Read these off the array that follows.
1) Give the entry just right of 173.
2) Give the second entry in reading order.
3) Give the 5th entry in reading order.
4) Give the entry just right of the smallest entry.
5) Give the smallest entry.
6) Give the 2nd largest entry.
7) Give the entry just right of 457.
array([[484, 513, 529, 549, 525, 526, 514, 569, 492, 507, 517, 540, 510,
        546],
       [650, 166, 186, 548, 557, 817, 104, 173, 337, 289, 528, 414, 303,
        323],
       [437, 657, 635, 393, 419, 265, 702, 562, 604, 603, 463, 472, 588,
        515],
       [366, 472, 505, 636, 528, 594, 451, 665, 422, 457, 410, 602, 490,
        555],
       [473, 478, 477, 483, 480, 484, 475, 485, 474, 477, 472, 483, 479,
        480],
       [478, 529, 542, 562, 530, 533, 529, 589, 505, 520, 506, 555, 526,
        552],
       [460, 514, 535, 572, 529, 539, 513, 599, 489, 506, 498, 558, 513,
        554]])
1) 337
2) 513
3) 525
4) 173
5) 104
6) 702
7) 410

Read these off the grid that follows. Counting starts at 1.
1) What is the entry in row 1 and column 2?
2) What is the entry in row 1 and column 1?
3) What is the entry just right of -3.016?
4) What is the top-right entry?
5) What is the entry directly below -3.020?
6) What is the entry at row 1, column 3?
7) What is the entry in row 3 and column 2?
8) What is the entry directly below 0.637?
1.649 3.545 -1.267 3.443 2.943 -4.315 1.996 2.311
3.789 1.677 1.419 -3.471 -3.794 -4.807 -4.223 0.855
4.853 4.558 4.472 -3.255 0.375 3.314 0.240 4.913
-0.079 -2.886 -5.074 -4.817 1.718 -3.442 4.685 3.388
4.839 -0.169 -2.364 -1.392 -2.097 -1.271 -1.141 4.047
4.090 -0.535 1.368 4.923 3.614 -1.516 4.920 -1.668
1.054 1.513 -4.802 1.785 -3.375 -4.565 3.993 5.087
-1.992 2.359 4.065 2.980 -2.270 0.299 -0.099 -1.691
-4.194 -0.193 -0.187 -1.463 -2.508 1.820 -3.393 2.212
0.637 -0.532 3.549 2.300 -3.297 -2.002 -0.866 4.157
2.013 -4.840 -4.724 -1.385 4.338 4.882 0.459 -3.840
-2.795 0.541 -3.020 -5.093 -1.929 1.997 2.857 -1.527
-3.102 3.353 0.585 0.421 0.807 1.486 3.231 0.182
-2.879 1.722 -0.720 -1.517 -4.361 2.043 0.287 4.346
4.839 -3.771 -2.088 0.148 3.865 0.121 -3.143 3.809
-3.112 -2.432 -4.215 3.179 -0.449 -3.016 -1.375 3.470
1) 3.545
2) 1.649
3) -1.375
4) 2.311
5) 0.585
6) -1.267
7) 4.558
8) 2.013

[ 3.683  4.787  0.554  0.301  1.214 -3.766 -0.738 -0.077 -0.032  1.232]
The entry just left of 0.301 -> 0.554
The minimum: -3.766
The 3rd entry from the right is -0.077
Report the first entry from the right.
Answer: 1.232
The first entry -> 3.683

Questions about the array below. Indices start at 1.
1) What is the minimum?
2) What is the entry in the top-right corner?
3) What is the bottom-right entry?
4) What is the entry in row 2 and column 1?
5) What is the entry just left of 4.900?
6) What is the entry just right of 0.516?
7) What is the entry directly below -4.202?
8) What is the entry at row 1, column 1?
-0.057 1.375 0.346 0.853 0.052 -1.326 -4.202 3.616 -4.954 -0.651 0.035 -1.546
0.048 -1.363 -0.419 -0.851 -0.101 1.314 4.320 -3.618 4.900 0.561 -0.523 1.741
0.288 0.394 0.710 -0.806 0.516 -0.195 -1.042 -0.763 1.843 1.289 5.102 -1.541
1) -4.954
2) -1.546
3) -1.541
4) 0.048
5) -3.618
6) -0.195
7) 4.320
8) -0.057

0.030,-0.102,0.126,-0.039,-0.071,-0.009,0.238,-0.090,0.012,0.044,-0.064,0.205
0.043,0.011,0.014,0.035,0.004,-0.150,0.205,-0.150,-0.013,0.207,-0.091,-0.012
Rows and columns are numbered from 1.
What is the entry just right of -0.009?
Answer: 0.238
What is the top-right entry?
Answer: 0.205
What is the entry in the bottom-left corner?
Answer: 0.043
What is the entry directly below 0.044?
Answer: 0.207
The entry directly below -0.009 -> -0.150
The entry just right of -0.039: -0.071
The entry in row 1 and column 2 -> -0.102
What is the entry just left of 0.238?
Answer: -0.009
What is the entry in the bottom-right corner?
Answer: -0.012
What is the entry just left of 0.004?
Answer: 0.035
The entry at row 1, column 1: 0.030
The entry directly below 0.238 is 0.205
What is the entry in row 1 and column 3?
Answer: 0.126
The entry just left of 0.012 -> -0.090
What is the entry just right of 0.043?
Answer: 0.011

-1.861 -1.341 -4.557 -2.359 -0.349 2.373 2.248 -0.720 -3.055 1.409 1.776 2.941 2.360
The entry just right of the smallest entry: -2.359
The median entry: -0.349

W = -3.033 -4.245 -0.654 1.599 -3.129 2.837 3.472 -0.737 -3.259 -0.352 -1.818
The entry at the centre is 2.837
The entry just left of the centre entry?
A: -3.129
